One turn moves each row of this set onto another row. After a few examples, where does it send each row asked below?
Z727: [ -5   6  -7  -2  -1   0 -11  17  -6  -7  -1   3   0   9   5   8 -10   5
   9  11   9   0  -3   6   5 -17   0 -10  14   4  16  -6   8  12  10 -15
  -4  17  -4   8  -3  -6  22   3  -6   9 -14   7   4   3  -2  -7  -8   1
  -1   1]
Z403: [  0   4  -3  -4   0  -9  26   5  -6  -6  -4 -15   7   2  -2   0  -6  -9
  -8  -8  -2   1   0   2  -2  -6   2   0  -6  26  -5  -5   2  -5  -8  -8
  -3 -20   1   3  -8   0  -5   5   2   5   2  12  -4  -1   4  10  -7   3
   5   3]
Z390: [ -1   9  -6  -6  -3  -9  -4   1   0  -7 -12 -10  -1   1  -3   5  -2   0
   3  30   3   2  -7  -6   2   2  11  -6   9  -9  -5  -7   5  -4  13   3
  -3  -2  -1   1 -23  -1  -5   6   6   4  23  -8   2   3   0   4  -5   0
  -8   0]
Z321: [  0   2  -5   2  -6  -7   7  -2   7   0  -3  -9  10   8  -6   7  -2  15
 -11 -10   1   5  -1 -11   7 -11 -16  -4   8 -12   0  -3  -1  -7 -14   2
  -1  -9  -4  -1   2  -2   5   5 -29   1  -7   8   3   4   8  -9  -2   0
   5   3]
Z567: [  4  -2 -10  -2  -4  -5   9  -7   7  -1  -3  -9   9   6  -5   5  -5  14
 -13  -9   4   2  -1  -7   6  -9 -20  -4   8 -11  -1  -2   2  -5 -14   0
  -3  -4  -3   1   1   2   7   8 -28   4  -7   9   3   4   6 -12  -5  -1
   5   3]
Z450: [  0   2  -3  -1   1   2   0  -2 -12  -3   1  -5   3  12  -3   5  -5 -17
  11   8   8   0  -5  -1   6  -5 -18  -5 -15   2  10   0   2   7   4  13
   1   1  -6   8  20  -2  -4 -16  17   0   6  -4  -1   1   5 -11  -7   0
  -5   0]
Z89: [ -5   7  -3   2  -2  -1 -13  19  -3  -8  -1   4   2  10   3   9  -6   6
   8  10   9   2  -4   1   5 -17   2  -6  15   4  14  -5   4  12   7 -12
  -5  18  -2   8  -3 -12  21   1  -3   5 -13  12   5   2   1  -4  -5   1
   1   3]
Z490: [  0   4  -6  -4   0  -9  28   4  -6  -8  -5 -14   6   1  -1   0  -7  -9
  -8  -8  -3   1   0   6  -5  -4   0  -1  -8  25  -5  -6   4  -6  -9 -10
  -2 -20  -1   4 -10   3  -2   7   2   6   4  10  -5  -1   2   6  -7   2
   5   2]
Z568: [ -1   4  -4   0   2  -1  -2   0 -14  -5   0  -5   3  10  -2   6  -4 -16
  11   8   5   1  -4   2   3  -7 -19  -3 -19  -2  11   0   2   5   4  13
   2   1  -5   8  16  -2  -3 -15  17   0   8  -5  -2   1   3 -14  -5   0
  -3  -1]
Z281: [ -5   5  -5   0  -5   2  -8  17  -4  -7   1   3   2  12   4  10  -9   5
   9   8  10   0  -3   2   7 -16  -1  -8  17   4  14  -4   6  12   9 -15
  -5  18  -1  10  -1  -8  24   1  -5   5 -13  10   5   5   1  -4  -7   2
  -1   5]
Z207: [  1   5   0  -4   3 -10  23   4  -3  -6  -5 -13   6   0  -1  -1  -5  -9
  -9  -6  -1   1   1   5  -3  -5   3   2  -6  27  -7  -5   1  -6 -11  -8
  -3 -19   1   3  -7  -2  -6   7   3   5   1  13  -6  -2   1   9  -7   1
   6   3]
Z650: [  2   5  -4  -5   3 -11  24   4  -5 -10  -7 -13   4  -2  -1  -2  -5 -10
 -10  -7  -4   0   0   7  -4  -4   1   2  -9  24  -5  -7   1  -7 -10 -10
  -3 -18   1   4  -9   1  -3   8   2   7   2  12  -6  -3   1   6  -7   2
   6   2]
Z957: [  2   0  -2   1   3   2  -3  -2 -10  -5   1  -4   4   9  -1   6  -4 -17
  11   9   9   0  -6  -2   5  -2 -18   0 -14   1   6   1   0   7   0  14
  -1   5  -4   8  18  -5  -2 -17  21   0   5  -2  -1   2   5 -11  -7  -1
  -3   2]
Z389: [ -2   9  -6  -8  -5  -4  -1  -1  -2  -2 -11 -12  -1   2  -3   3  -6  -2
   3  29   4   1  -4  -7   5   0  11 -12  14  -5  -3  -7   5  -2  16   3
  -5  -5  -4   2 -18   4  -8   5   3   4  21  -9   3   4   1   6  -8   1
  -9   1]
Z476: [ -1   4  -4  -1   0  -7   3  -3   6   4  -6  -8   9   7  -6   3  -4  14
 -10  -6   2   6   2  -8   9 -13 -15  -6   9  -9   1  -5   1  -4 -12   5
   0 -11  -6   0   5  -1  -1   8 -31   2 -11  10   1   3   6 -11  -3   1
   5   3]
Z230: [  0   2  -4   2   3  -3  -5   1 -11  -8  -1  -4   2   8  -3   7  -3 -17
  10   9   7   2  -6   0   1  -4 -19   2 -18  -1   8  -1   1   5   0  14
   2   5  -5   7  15  -6  -2 -16  20  -1   8  -2  -3   1   5 -13  -5  -1
  -3   1]
Z801: [  0   5  -3  -9  -5  -3  -2  -5   3  -2 -10 -12   0   5  -2   2  -8  -1
   3  30   8  -1  -6 -10   8   3  11  -9  17  -2  -8  -4   5   1  12   3
  -8   1  -2   3 -16   2  -8   4   7   4  21  -6   4   2   1   8  -9   1
  -8   4]
Z353: [ -7   7  -5  -1   1  -2 -14  18  -4  -8  -2   5   0   8   4   8  -6   5
   8  11   9   1  -2   5   5 -19   2  -7  13   3  15  -6   5  10   8 -13
  -2  16  -4   7  -2 -10  21   2  -6   7 -15  11   3   2  -1  -9  -6   3
   2   1]
Z823: [  2   5  -4  -6  -4  -8  -6  -3   3  -5 -10 -10  -1   1  -2   2  -4  -1
   2  30   6   0  -7  -9   4   6  11  -2  14  -6  -9  -4   3  -2  10   3
  -5   4   0   3 -19  -2  -3   5   9   3  22  -5   3   2   3   6  -7  -2
  -6   3]
Z285: [  1   2  -7  -4   1  -8   6  -7   8   2  -5  -7   7   6  -4   0  -6  13
 -14  -4   4   2   0  -5   8 -10 -19  -8   9 -10  -2  -4   4  -3 -14   2
  -3  -5  -4   0   5   2   1  10 -30   5 -11  11   2   2   3 -13  -5   0
   4   3]

Z353 moves to Z89
Z801 moves to Z389
Z403 moves to Z490
And these:
Z567 moves to Z285
Z230 moves to Z957

One turn moves each row of this set onto another row. After a few examples, where does it send each row asked below?
Z49: [  1 -13  12  -4  13 -11  -1  -8   3   1   6   0   6   8 -12   1   3   6
  -5   4   8   4  -9  -8   1  -9   5  -9  -6  -6   2   0  12  -2  -6 -14]
Z119: [  4 -17  19  -4  13  -8   0  -7   4  -1   1   5   0   9 -10   4   1   8
  -5  -2   1   6  -7  -5   4  -8   5  -8   6  -3   4  -2  14  -5   0 -13]
Z834: [  8   6  -1  -1   5  11  -4   6   0  11 -11   7   4  10   1  -6   7  -5
   1 -14  -5  -2  -4   2  15   4   2  -6  -9  -3  -6  15   5   9   0   9]
Z564: [ -4  -8   8  12   2   8  -4  -7  12  -3  -2  -2   1  -1  -4   1  11 -13
   4  16  -1  -5  -1  -5 -13  -1  -6   6  11   4   8 -10  -3   1   0  -1]
Z508: [ -2   8   1   5  -7  11  -1   0 -14  -1   3   3   4  15   0 -11   7 -12
  -8   1  10  -7   3   4  -2  -8   0  -7  -2   3   1  14   1   5  -9  16]
Z301: [  2  -6  -8 -11  -4  -4   2  12  -2  22  -4  10   0  -2  -1 -15   4  -8
   4  -1   6   6   7   2   5   7   2  -2   1   6  -8   9   9  -3  14   3]
Z449: [  9  -4   2  -8   0  -1  -3  -4  -8  -8 -11  15   2  -6   6 -11 -11   6
  -5   1   1   3   6   4   3 -18  -6  10  -2  -7  -1   2  11 -16  11  -5]
Z911: [  2   5   3  -3  -4   4  -2   1 -21   0   6 -12   7   9   8  10   0 -11
  -4  -3  19  -2  10  -1   1   7  -5 -12  -2   1  -5   1  -9  -7   5  13]
Z821: [ 15   6  -3  -7  -7   6  -3   2  -4   1 -17   1  -1   2  13  -4  11  -4
  -8   0  -3  19  -5   1   7  -8 -12  11  -6 -11  -4  -2   2  -6   7  -2]
Z433: [  8   4   1  -2  -6   6  -4   8   0   4  -6  -2  -2   9   3  15   0   3
 -13  -5 -21  -3  -5  -5  12   6   0   1  -9  -3   2   5 -13   1  -4   0]
Z639: [ -6 -12  12   2  -4   0  -7  -9   3  -4  -8  -1  -2  -2   8   3  10 -11
   5  -2   5   9   4   2  -6  -1 -15  16  16   1   3 -11   5  -8   9   1]
Z378: [ 11   6   1  -1   2  12   1 -14   9   4  -2 -18  -3 -10  -1  -5  -2  -6
  -1  14   5  -1  -4   0   2  -2 -11  -7  11   0   7 -11  -8  -9  12  -3]
Z547: [  2   1  -2   0  11   4  -5  -5  -4   0 -11  13  12  -4  -6 -10  -8   8
   3  -4   5 -17   3   4   6 -10   7 -10  -8  -2  -4   8  11  -3   4   4]
Z333: [ -6  -1   5  -7 -13   1  -2  10  10   2 -22   6 -11  -2  -5  -7  12   5
  -5   8  -6   7  -2   6  -2   4  -7   2   4   3   2  -4   5 -10   5  -8]
Z532: [ 14   6  -2  -9   9   3  -4   6  -4   9  -5  -9   8   3  11   4   5  -7
   4  -7   8  11  -2  -6   8  11  -9  -3 -18  -8 -11   3  -5  -4   8  -1]
Z404: [  5 -14   4 -13   2 -12  -1  -8  -8   5   6   2   4   5  -9   6   1   3
 -10   3  11   6  -3  -5  10 -14   8 -11   8  -9   0  -5  16  -4   6  -4]
Z904: [-12  -9  -5   1  -7  -3  -8  -8  -6  12   8   3   9   3  -2  -1   6 -15
   4  -6   9 -10   6   0   2  -1   2   8   6   3  -1   6   7   9  -1  17]
Z510: [  3   6  -1   4 -14  -8  -8   3  -8   1  -2 -12 -13  -1  -4  11  -2   8
  -6  -4  -1 -11   0  -5  -2   2   3   6   0   3  11  -6 -14   5 -10  -8]
Z393: [ 14   2  -1   1   6  -9  -6   4 -11  11   4 -12  -5  -5   5   1  -4  -6
  12 -13  21  -2   7  -6  -1  13   1  -2  -1   4  -2  -3  -7   3   7  -5]
Z583: [ 10   3   4   0 -10  -9  -7   0 -10  -1 -11  -3 -16  -2   9 -10   4   0
   3 -13  12  12   3   4  -3  -6  -9  18   6  -1   5  -4   4  -3   1 -10]
Z524: [ -1   3  11  10  -5   4   1   0 -11  -9   3  -5   1  14   7   4   2  -2
 -11   2  -2  -1   1  -3 -12  -1  -8   4  -9   5   6   7 -16  -6 -12  -2]
Z253: [  3   1  12   3  -9   8  -1  -5 -18  -7 -13   0   0  11  15   2   7  -4
  -6 -12   8  10   7   9  -2  -4  -9   1  11   3  -1   1  -1 -11   8   8]
Z743: [-15  -8   0   8  -8  -4  -6  -7   2   4   8  -4   6   4  -4   9   5  -6
  -3   6  -4 -12   0  -8  -8   0  -1  12  -1   4   7   0  -9   6 -11   4]
Z484: [  2   4  -2   4   2  11   1 -13   6  15   6  -4   0   1  -7 -17  -6  -4
   0  -5  -2 -13  -4   4  10  -3   1  -5   6   8   5  15  -1   7  -2   8]
Z718: [ -5   0  -4   0  -3   2   2  10  11  13 -12  -1   1  -3 -12  -1  11   4
  -2  16  -5  -7  -3  -4  -5  11   7 -12  -5   8   1  -2  -6  -1   3  -6]
Z838: [  7 -18  14 -10   6 -10  -1  -7  -3   1   4   2   0   6  -7  11  -2   6
  -8  -2   4   7  -2  -4   9  -8   6 -11  11  -5   2  -7  12  -8   8  -9]
Z402: [ 14   0   5  -6  10   9  -4   3   2 -10  -2   8   1  -9  -7  -2 -14   1
  -3  18   0 -13   6  -4   2  -7  -2  -9  -1  -5   3  -5   2 -13  10  -5]
Z286: [  8  -2  -2  -7  12  -7  -3  -4 -11   1  -2   0  14  -9   6   3 -16   7
   2  -2  10  -5   9  -5   1  -1  -1  -2 -14  -5  -7   1  -2 -16  12  -6]
Z786: [ 13   2  14  14   7  18   4  -1  -5  -7  -5  -2   1   9   6  -4   7 -12
   0   8   6   2   3  -1 -11   0  -6 -11   8   7   4  -2  -8  -7   6   2]
Z745: [-10  -5 -10  -5 -12 -11   2   7  -3  21  -7   3   4   1  -2  -1   5   8
  -6  -4  -6   0   1  -2   0   8   7   4 -10   8  -4   9  -5  -1   1  -3]
Z38: [ -2   2   2   3 -11   3   1 -16   4   5   0 -13  -5  -1   1   2  -7   9
 -13  -2 -13  -5  -6   1   3  -5  -7   9   5   5  11   2 -14  -6  -4  -5]
Z64: [  0   4  -1  -9   3  -4  -2 -11  -1  13  13 -21   2  -3   5  -2 -12  -3
   3 -12  11  -1   1  -1   9  10 -13   0  -5   2  -3   8  -8  -7   2   2]
Z158: [  1   6   1  -8  -7   3  -3 -17   0   5  -7  -9  -5  -5   7 -17   0  -2
   0  -9  11  10  -2  11   9 -10 -18   9   9  -2   0   3   8  -9   7   3]
Z241: [  2  -6   2 -17  -7  -7  -1  15   2   9  -7  -2  -7  -6   2  -1   2  -4
   2   6   6  12   6  -1   1  16 -11   0   0   2  -5  -5  -1 -15  15  -8]
Z623: [  0 -11   3 -10   4 -16  -1  -9  -6   4   7   0   7   7  -9   2   3   5
 -10   4  12   6  -7  -7   4 -14   6  -6  -5 -10   0  -1  14  -2  -4  -8]
Z326: [ 17   8   1   6  -1   6  -5   5   1  -2  -5  -6 -16  -7  -7 -10   5  -9
   4  13  11  -5   0  -3  -6  -3  -1  -4  10   1  10 -12  -1   5   1  -7]
Z429: [ -5 -12   2  -5   0  -4  -8  -6  -6   7   7  -6   7  -3   6   8   3 -18
  10  -6  17   2  11  -2   1   8  -9   5  11   1  -4  -6   2  -4  13  11]
Z262: [ -3  -1   6  -5  -1  -3  -8  -2  -4 -10  -8   6   3  -2  -4   8 -15  17
  -9  -2  -8 -16   3   0   4  -6  -2   1 -11  -4   3   3  -2 -12  -4  -6]
Z408: [  5   5  -4   7  -6  -1  -6   1  -9  11  -7   3  -8   2  -5 -10   4  -1
   4 -17   8 -12   1   4   5  -3  12  -1   8   7   4   6   5  16  -3   5]
Z681: [ 22   6  -2  -2  -1  17  -1   8   4   2  -8   0  -3   1  -1   2   7 -10
  -9  17 -10   2  -5  -5   7  -2  -2  -7   0  -8   3  -6  -6   0   8   0]

Z429 moves to Z743
Z253 moves to Z508
Z378 moves to Z64
And these:
Z547 moves to Z402
Z821 moves to Z834
Z241 moves to Z745
Z404 moves to Z49
Z393 moves to Z510

One turn moves each row of this set onto another row. After a few examples, where does it send each row asked below?
Z882: [-17   4  12  -7  -8   3   1   3 -13   2  -8  10 -15   1  -5   0   1 -11
   8 -11   0   1  -6 -19  12   0   1   1   1  -5   6  -8   0   5  -7  12
  -5   2  -2  -1   3 -10  10  -8   0  -7   7   2  22]
Z613: [ -2   9  -5  -1  20   7  -7  -2  -4   3  -4  -1  -4  -3 -15   2  -3   2
  -1  -6 -10  -2   3   6 -23  -6  -4   0  -4  -7   1  -6   7   0  -3  -7
   2   3   7  -5  -3   2   2  -6  -3 -13   6  -8   7]
Z894: [-11 -20  -3  -1  20  -3   4  -2   9  -7  -2  14  -2  -1   2  -1 -10  -4
   0  -5  -5   0   0   3  -4   2  12  -4  16   1  -5  19   1  -2   6   1
  -2  -1  -2 -18   9   4  -1  -8  -1 -14   9   4   7]
Z379: [ -4  -6   9  -3   4   8  -3   0   3  -9 -12  21  -2  -3  -4   1  -2  -5
  -2  -5 -12  -1  10  -8   6   0   6   8  17  -2  23  -1  -3   2   8   6
 -11 -11  -1  -1  14   8  10  -9   9 -11   0   8  -2]
Z824: [  0  -9   3  -5 -11  12   5   5  -8   0  -5   5  -7 -11  13   2   9  -1
  -2  -7  25  -3   5  -3  -1  -8  -2 -10   7 -15   2  -3   5  -1   3  -5
  -1  -1  -2  13  -4   3   3  -7   9 -11   4  16   6]
Z806: [  1   4  -3   7   1   2  14  -7   4 -13  -7   5 -11  -9  -1  -7 -11  -6
 -11   7 -13  -7  -3  -4   3 -10  10  -3  -3  17   5 -11   0   8  -4 -12
   6  11   8   4   9   7  -8  -3  -5  -1  12  14   5]
Z255: [ -5  -6   0  -8  -1  -9  17   0   5  -8  -4   1   6   3  -5   1   9   4
   2   3 -18 -10   1   0   6  -1  -9   5  11  -6 -19 -11  10   4  -2  -5
  -6   8  -7   2   3   8   2   0 -11  -9  -4   9  -6]
Z695: [  6 -13  -1   4 -16   2  10   1   6   1  -8   5  -3   6 -10  16   0   4
   4  -9  -9   6   6  14  -2   3   1  -7  14  -1   3 -18  -1   6  -5  -4
  -7   3  -8  -8   8   9   1   6 -12 -14  -1   7  -6]
Z196: [-16  -9  12 -10  -4   4  13   3  -5 -14   4  26  -5  -3   2  -5   7   6
   2  -2  -1 -12   7   4   3  -4 -16  10  -7   0   6  -4  12   3  -1  -1
 -16  -5   0   1  11   2  -3  -9  -1   2   2  12  11]
Z645: [  9 -11  -2   4   3  -2   5  -4  -2  -9   4   1  -7   4   5  -8 -13  -5
 -18   0  -5  12  -2   9  -7  -7   5  -8  20  11   3  -2  -7   4   0   0
   6   6   3  -5   8   6   3   2 -10  -8  11  18  -8]
Z251: [-18  -2   3 -12   5   8 -13   4   4  -9  -2  -2  -4   9  -1   6   6   6
   1 -15  -4  -3 -14  -3  -4   3  -4   7  -1  -5   6   8  -1  -7 -21  -6
  -9   6   7   4  -4  -4  13  -5 -10 -13  13   3   9]
Z724: [ 16   8   0  -2  21  -4   0   1  15  -3   2   5  -9   0  -2   1   2   4
   1  -4  -9  -3  -7   7 -10  -6   1   3  -2  20   5   9   3   1   7 -13
   1   0   2 -12   6  -1  -1  -6  -9  -3   4   2   3]
Z914: [ -1 -18  -3   1 -15 -12   3  -2 -10  -4   2   6 -14  -3   4  -2   4   1
  -2  -4  17  -3  -5  13   6   5   7   0  -3   2   8  -5  -1   0  -1   2
  -2  -1  -3  -6   4   2  -3  -9 -29 -10   5  10   4]
Z454: [ -9 -13  10 -13  -7   6   6  -9  -5   0   3  19  -7  13  -2   2   9  10
   6  -3  -3 -12  10   0   3  -3  -5  13  -4  12  -1  11  -7   5  -6   1
  11 -13   7  -1   5   5  -2 -13   5   3   4  11   7]
Z86: [ 16  -7   7  -6   0  -5   2  -6  -7  -5 -15  11 -11  -4 -10   9  -4   2
  -1   0   9 -16 -13 -15  -1 -11  -1   6  -2   3   6 -10  -4   0  -2   4
  -9   6   5  -7  -8   0   2 -16  12 -11   2  16   3]
Z612: [  6  -8  -6   9   8   3   4  -6   6  14   2  -3 -14   8 -16  -4  -6   8
   3 -14 -10   4  -1   9  -2  -7   7   5  -2   0   5 -11  -4   2  -6  14
  -1   2   2 -10  -2  -8  -5   8 -13 -16  -4   7  -6]
Z155: [ -5   6  -3  11   4  10  14   9   5 -10   2   0  -9   1  13  -8 -16  -9
  -3  -3  -1  -2  -2   7   3 -10  -2  14   3   2  -7  11   4   0   2   5
  -7   3   5   6  16  -9   2  -5  -2  -2   0   7  17]
Z101: [  3 -20   0   0  -8  29  -1  15   0  -2  -1  10  -8   0  25   1  -1   0
  -3  -7  -4   0  -2  -4  -4  -5   9   6   6 -13  -7   5   0   5   2  -5
  -1   0   1   4   1  -5   0  -9   5  -6   7   8   6]
Z530: [-16 -13   2   1  -8  -3  -2   5 -12  -4  -1  -3 -15   2   1   6   0  -1
  -7  -8   6   1  -7 -14   8  10   9  -4 -10   3   1  -3  11   4  -7   8
   3  -4  11 -13   3 -15   8 -18  -3 -10   0   5   7]
Z7: [-13 -17   0  -3   8  -1   4   0  -3  -4  -5   8 -14   0   2   0  -8   6
  -2  -5  -2  -1  -4  -1  -8   0  -7   1  -5 -18   2 -21   5   2  28   5
   1   3   3  -3  11  -3  -2  -7  14 -11   5  11   4]
Z674: [ -6  18   0  -2  -3  -8  -1  -2 -10  -6   3   6 -11  -4  -2  -2  -3   3
  -1  -8 -21  -1   2 -11  12  -1  10  -2   6  12  -3 -19   2   2   5  -6
  -2   2   1  17  -5  -2   1  -5 -12  -9   3   4   0]
Z669: [ 18  -2   9  -2   3   6   6   9   9  -3   5   6 -14   8 -14  10   1  13
   9 -12  -4  -2   3 -11   3  -5   6  11  -1  11   1   4  -3   0   0   2
  -3  10  13   1  10  -8   9  -4   0 -21   5  14  -7]
Z909: [-27  -4   0   0   8   3   2 -16  -1 -15   1  15  -6  -4  20   0   3   2
   0 -11  -5  -3   1   5   8  -8   8  -5  -4  16  -3  -1   4   5  -9  -4
  -2   2   6  17   6  -2  -5  -7  -3  -8   5  13   3]
Z863: [ -2   1  -7 -10   5   3  -5   1  -1  -7  -7  -9 -11  -6  -6  -3   0  -6
 -13 -10  -4 -11  -3   9  -4   0   0   0   7  -8  -2  -6   6 -12  -7 -11
  -5  -3 -11  12 -17   5  -3   0   1  -9   3  -3  -2]
Z880: [  2 -12   0  -3 -18   4   0  -4   7  -4  -9   2  -7  10  11   6   8  -2
  17 -17  -4   1  -3   9   5   1  -3  -5  -1 -10  -7  -6   4   4  -5  -3
   6  12   3   9  -2   0   4 -11 -11  -7 -10  27   2]
Z477: [  4 -18  11  12  -4   3 -13 -13  -6  -4   6   8 -22   1  -5 -13  -9   5
  -5  -7  -4   4  -8   5  -6   3   2  -3  -8   1   5  -9   1  -1   3   2
  13   3   2  -2  -4   1 -12  -6   4   1   0  18  -6]
Z833: [  6  -2   9   2   7  11   3  -9 -14  12   7   4  -5  -4  -7   0  17  11
   9 -15  -1   5  -1  -1  -7  -2 -13  10   8   5   4   6  -7   2  -7   3
   9  -2   0   6   0  -3  16  -2  -3  -2   2   0   2]

Z894 moves to Z477
Z255 moves to Z863
Z530 moves to Z454
And these:
Z613 moves to Z806
Z612 moves to Z724
Z7 moves to Z86
Z833 moves to Z155
Z880 moves to Z251
Z196 moves to Z824

